(in the rows, 128 means zero)
Families of rows that turns and mirrors carry onto each other, the same ones carrying the whole set onto itself: the rest of each named row's family, in list order
4 families of 4 rows
Z: [149 139 142 118  93  96 104 155]
L: [151 135 140 130  88  97 112 157]
F: [156 133 134 138  84  95 113 149]
T: [144 117 138 106 138 145  87 127]
A: [151 113 108 161 138 149 131 117]
H: [151 109 141 112 127 144  84 127]
B: [142 123 104 155 145 154 133 118]
V: [158 110 133 121 127 139  78 128]
E: [120 163 122 136 119 117 156 141]
U: [116 163 132 124 121 116 152 138]
W: [149 115 136 116 133 147  80 127]
K: [117 156 127 132 115 113 158 141]
N: [141 117 109 156 141 155 130 111]
X: [135 123 113 149 148 154 136 110]
M: [124 152 123 143 116 112 163 137]
S: [151 131 144 126  84  99 110 149]

Same family as K: L, W, N
Same family as H: B, E, S
Same family as Z: V, X, M

Families of rows that turns and mirrors carry onto each other, the same ones carrying the whole set onto itself: the rest of each named row's family, in list order
5 families of 6 rows
Gisa: [133 145 153 127 160 152 138 125 132  94 139 105 122 167 129 172]
Kabes: [114 120 136 125 144 124 136 135  92 102 119  83  90 132 114 155]
Pes: [105  99 138 111 122 146 159 125  95 146 173 144 162 157 146 120]
vone: [137 160 131 124 138 141 132 133 115  99 120  97 100 132 109 156]
gani: [157 102 151 130 181 141 151 134 143  96 132 122 147 141 121 161]
Bakel: [137  94 148 118 135 132 148 132 127 143 174 163 165 172 119 141]
Lemeb: [110 127 157 119 169 141 128 130 105  86 141 113 124 164 147 158]
Timi: [109 116 118 109 101 134 153 133  79 148 154 135 139 122 127 106]
tinip: [106  78 140 121 121 140 173 121  99 155 170 120 149 162 134 135]
Mapo: [140 104 125 115 107 123 149 139 111 160 162 162 153 138 101 120]
Geke: [147 138 128 120 137 111 116 149 110 106 121 129 104 122  89 145]
novi: [137 153 112 119 103 138 146 134 103 131 128 109 110 111  98 129]
dobe: [154  85 148 127 164 146 168 129 142 123 152 138 171 147 126 147]
lonaz: [144 130 151 123 167 120 115 143 127  90 131 131 116 156 107 167]
zotek: [111 105 156 127 165 135 142 127 108  97 137  90 110 165 133 169]
Zegip: [160 117 135 128 169 130 143 142 131  92 112 113 125 114 105 153]
Vumo: [110  92 121 119 100 129 167 129  84 158 151 114 129 128 115 119]
zumo: [144 125 115 116 108 112 133 147 102 141 136 145 123 114  86 123]
buge: [157 100 115 122 124 131 167 140 118 143 133 135 149  97  99 118]
Defed: [161 117 117 125 141 126 151 144 118 115 113 119 127  91  94 131]
lem: [114 113 118 120 111 122 149 135  80 132 126  95  99 114 106 129]
ponan: [129 115 136 120 113 158 171 119 123 156 174 136 164 163 129 135]
gegu: [107  85 159 125 154 143 160 120 112 123 163 108 140 180 143 159]
Leni: [132 131 114 117  90 147 166 127 106 160 155 130 142 127 110 119]
Zate: [154  84 130 124 136 141 175 133 130 146 153 145 171 125 115 126]
moker: [113 143 136 116 148 130 121 139  90  89 121 104 101 129 127 143]
vono: [106 104 159 116 155 148 147 124 109 115 167 132 153 177 156 145]
vir: [114 138 117 112 114 126 134 140  77 120 128 116 109 109 117 117]
bona: [130 122 156 124 148 162 158 118 136 123 167 124 154 183 140 161]
Pudeb: [139 107 161 123 165 131 132 134 135 109 158 147 147 180 121 165]

Same family as dobe: gani, Zegip, buge, Defed, Zate
Same family as tinip: Kabes, zotek, Vumo, lem, gegu
Same family as Pes: Lemeb, Timi, moker, vono, vir
Same family as lonaz: Bakel, Mapo, Geke, zumo, Pudeb

Families of rows that turns and mirrors carry onto each other, the same ones carrying the whole set onto itself: the rest of each named row's family, in list order
4 families of 5 rows
dozu: [102 159  64 162 150  91 107 121]
Vek: [146 146  80 179 146 104  96 161]
lof: [109 178 126 122 152 135 136 152]
vas: [ 84 185 100 143 171 119 108 121]
bifu: [ 86 165 103 132 154 124 111 107]
Kedaz: [146 166 111 152 147 122 127 185]
gep: [150 140  89 184 130 115 114 141]
bukud: [139 127  79 170 137 103 103 150]
Rop: [106 196 128 149 159 137 122 154]
Pog: [113 178 138 142 166 144 120 150]
Rikob: [ 87 191  96 143 154 109 119 117]
Rap: [142 136  80 173 129  99 118 149]
kenoz: [116 176 133 130 167 136 120 163]
rozu: [148 145 118 158 147 126 114 179]
mel: [109 145  76 167 151 105  86 114]
pasa: [ 86 177 101 125 169 119 113 124]
Ror: [145 164 123 173 145 141 119 169]
nuba: [113 156  71 164 135  96 114 109]
tevu: [149 147 125 161 140 132 126 168]
fim: [101 147  68 150 151  98 102 116]

Same family as Rikob: gep, Rop, Ror, nuba
Same family as fim: bukud, kenoz, rozu, pasa
Same family as bifu: Vek, lof, Kedaz, mel

Families of rows that turns and mirrors carry onto each other, the same ones carrying the whole set onto itself: the rest of each named row's family, in list order
3 families of 6 rows
Suzup: [133 134  98  54 106 125 129 156 105 158 132 129 110 107  81 105 165 115]
Dis: [120 157 153  81  82  97 163 150 140 134 133 119  74 153 125  90 139 120]
foper: [118 158 159 129  87 100 179 160 102 157 146 131  74 142 119 115 125 153]
nub: [103 159 151 126  87 102 152 168  92 158 129 125  81 127 101 125 113 143]
lomor: [114 161 105  76 107 162 153 138 172 149 154 151 100 154  69 108 135 106]
zotet: [134 134 102  83 109 128 137 164  78 173 139 135 110  96  72 124 154 130]
bigu: [150 133 106  45 103 123 155 144 124 151 145 134 103 125  98  89 182 115]
Nepu: [146 133 114 107 111 129 167 160  72 182 159 146 104 106  84 128 159 152]
zok: [ 94 158 140 102  87  99 131 168 107 148 116 116  85 124  98 117 115 122]
Dizan: [103 160 100  89 109 162 137 147 151 159 145 149 105 138  54 125 120 109]
Kizek: [163 133 119  68 103 124 185 140 117 158 166 144  97 133 112  93 186 136]
gesu: [125 157 161 109  81  99 184 150 126 144 148 128  71 155 132  99 138 141]
Rugo: [120 162 116 131 110 164 178 145 133 174 173 165  99 145  65 136 123 141]
pufe: [102 157 143  79  83  98 137 158 130 134 119 115  81 138 110  99 126 113]
Kuni: [130 160 119 117 108 162 191 136 152 164 180 167  93 161  81 118 136 138]
nuvav: [129 161 116  89 106 161 178 131 172 152 171 158  93 165  83 106 142 119]
Ped: [162 134 122  98 106 127 191 148  90 174 173 149  97 125 104 111 175 154]
Buloz: [105 160 106 117 113 165 150 151 131 170 155 157 103 133  53 138 114 127]

Same family as zotet: Suzup, bigu, Nepu, Kizek, Ped
Same family as Kuni: lomor, Dizan, Rugo, nuvav, Buloz

Families of rows that turns and mirrors carry onto each other, the same ones carrying the whole set onto itself: the rest of each named row's family, in list order
4 families of 8 rows
Fudo: [129 119 154 131 145 122 105 131 148 123 167 147 175 151 148 158 153 124
 120 102 100 169  88 137  96  97 147]
Gekik: [109 119 145 113 136  99  95 119 134 100 166 147 159 132 118 131 169  83
 140 109 108 123 112 152 103  68 159]
Posa: [106 130  92 100 141 127  94 121 107 125 120 105 124 166 188 112 140 151
 106  86  97 163 132 162 131 125 119]
Gol: [113 126  98  93 117 154  98 108 137 131 121  85 110 173 169 101 130 125
 115 112 123 134 128 166 132 132 123]
vavi: [116 141 111 125 155 117  65 128 115 113  95  92 133 134 168 113 122 141
 112 101  73 131 117 169 132 141 132]
bulat: [116 138 112 106 122 110  87 127 108 118 121  76 105 182 168 131 152 127
 105 122 105 162 141 149 139 123 117]
Tefe: [119 131 112  97 115 165 111 133 127 141 170 107 160 154 126 141 129  98
  88 118 110 142  64 160 143 142 132]
futi: [115 156 158 101 141 109  84 119 158 102 151 159 168 130 115 157 174 122
 126 104 119 130 128 148 128 100 147]
Mopim: [127 121 127 139 111 110  63 106 134  86 121 159 141 133 131  89 147  95
 154 106 100 111 125 151 139 101 145]
kopag: [130 117 136 142 143 114 101  98 107 100  98 134 133 145 126 108 142 120
 104 103  77 109  87 182 154 133 159]
Mar: [109 134 143 114 154 117  87 137 152 110 182 146 170 119 151 142 175 112
 129  98  94 122 126 134 120 104 166]
vufo: [127 111 113 136 115 153 116 124 130 137 177  96 176 158 143 163 136  89
  94 108 118 158  95 148 131 101 161]
lede: [117 141 111 106 119 111  81 132 107 116 120  78 107 183 167 130 148 130
 105 119 104 163 143 151 139 124 116]
viv: [125 127 137 125 120 140  90 130 134 131 171 147 193 148 154 154 148 133
 129  84 104 154 120 128  98  91 157]
kes: [103 139 104  72 110 156 110 126 119 147 155  83 151 168 143 134 122 103
 109 117 128 140  97 159 108 101 127]
Sav: [107 126 108 125 153 120  97 101 116 127 100  80 128 131 175 122 148 134
 109 109  75 117 123 152 135 138 145]
Metu: [109 141 114  75 123 146 104 138 125 138 151  89 145 171 136 133 114 101
 107 123 124 154  79 171 105 105 116]
tegep: [112 129 140 111 127 105  72 133 127  96 166 152 169 132 117 125 154  91
 146  97 108 123 121 156 103  68 157]
zov: [114 156 109  92 113 147  96 123 142 132 147  85 159 148 113 165 133  94
  92 126 133 147  98 159 153 127 121]
rilep: [115 159 108  91 111 149  89 127 140 131 147  87 161 148 113 164 129  96
  93 124 133 148 101 160 153 127 120]
fot: [118 128 108  96 130 144  91 120 143 121 118  90 103 175 162  98 121 124
 112 117 120 148 110 178 129 135 113]
senif: [137 126 117 136 117 151  83 152 128 124 173 108 181 161 136 153 111  96
  97 100 116 172  90 165 128 104 148]
Narel: [114 139 149 116 158 112  74 150 154 103 180 152 169 120 147 138 164 114
 129  97  92 131 117 144 118 107 158]
penos: [119 138 105  94 105 172  98 137 120 142 171 109 169 154 127 138 122 104
  93 109 112 138  77 159 144 141 135]
komem: [135 133 143 136  94  97  89 105  93  92 115 156 138 172 125 116 163 105
 127 119  96 122 122 140 161  98 148]
pige: [136 134 146 138  98  93  88 108  94  90 114 157 136 173 123 115 161 105
 126 121  94 126 116 144 160 100 146]
Pev: [125 125 118 135 118 132  86  98  92 107 102 133 151 142 133 105 137 130
 113  86  83  93 118 172 157 128 169]
molu: [129 124 114 152 120 100  88 112  97  88 116 158 154 146 141 101 136  88
 122 103  86 128  96 158 171  96 150]
reniz: [114 156 155 100 137 111  85 116 156 104 152 158 170 130 116 158 176 123
 128 102 120 127 134 144 129  99 148]
raged: [124 109 132 142 122 103  86  92 140  90 121 153 131 134 133  95 162  88
 149 117  99 110 114 146 139 101 147]
lamin: [106 123 100 103 152 119 107 117 114 125 119 103 115 167 187 116 147 145
 101  96  94 168 118 164 130 127 117]
Kubup: [124 119 108 152 116 104 100  99  95  95 118 152 155 144 146 104 148  86
 122 104  88 119 104 148 174  93 158]

Same family as Posa: Tefe, Mar, Narel, penos, molu, lamin, Kubup
Same family as viv: Fudo, vavi, kopag, vufo, Sav, senif, Pev
Same family as Gekik: Gol, Mopim, kes, Metu, tegep, fot, raged
Same family as lede: bulat, futi, zov, rilep, komem, pige, reniz

Families of rows that turns and mirrors carry onto each other, the same ones carrying the whole set onto itself: the rest of each named row's family, in list order
5 families of 6 rows
Pas: [154 120 124 135 172  97 133 152 148 160 134 128 100]
Kilig: [114 151 161 134 159 113 101 101 121 111  84 151 119]
tapad: [134 157 148 142 179 121  95 149 109 102 100 134 164]
fidem: [ 86 127 137 142 180 141 103 116 122  98 104 127 136]
zut: [115 119 136 154 168 104 128 156 154 167 116 150  85]
fumal: [116 112 168 141 161 120 119 173 123 144 154 145  98]
rit: [132  89 143 139 135 105 126 152 137 172 114 155 116]
felo: [156 103 146 148 160 105 137 136 139 171 139 119 130]
divo: [116 130 172 126 204 127 110 115 135 118  92 124 158]
soga: [147 116 136 146 169 115  97 156 144 176 150 155 130]
mozu: [134 130 142 159 183 123 119 120 132 124  86 109 170]
sel: [104 150 131 163 163 117 111 116 128 111  76 136 112]
Rema: [104 124 167 137 154 105 114 143 152 164 158 159 134]
zim: [140 112 137 157 129 113 132 167 144 161 122 159 113]
mufoz: [144 149 145 148 175 140 102 108 113 105 111 130 154]
Diso: [136 150 124 140 181 124  84 114 119 116 102 138 158]
lofez: [125 111 154 141 137 108 130 144 145 147 166 129 136]
dumu: [134 141 138 133 180 122 117 127 124 116  57 148 133]
rolum: [131 141 149 183 173 133  98 127 132 116  80 123 141]
tebop: [137 101 163 139 152 106 132 184 126 159 115 147 111]
Sen: [ 98 154 158 120 183 112 104 105 131 116 109 145 155]
Sibu: [103 122 145 139 156  99 123 175 168 158 127 160 118]
nir: [ 87 135 161 142 176 145 111 129 132  99  92 146 147]
Vov: [114 121 132 133 163 116 113 125 124 116  58 141 151]
tinel: [125 135 148 137 157 115 120 144 103  97  70 130 140]
vomu: [106  94 146 133 172 125 121 146 140 158 153 142  97]
vutam: [157 124 160 134 167 106 110 173 122 161 150 150 122]
Lin: [101 145 152 130 187 129 109 144 109  89 101 129 129]
fifeg: [146 115 141 139 184 123 124 169 152 165 153 142 134]
bisez: [115 109 153 115 155 116 138 145 139 148 153 155  99]

Same family as felo: zut, mozu, sel, Rema, Sen
Same family as soga: fidem, rit, Diso, Vov, vomu
Same family as tapad: fumal, tebop, tinel, vutam, Lin

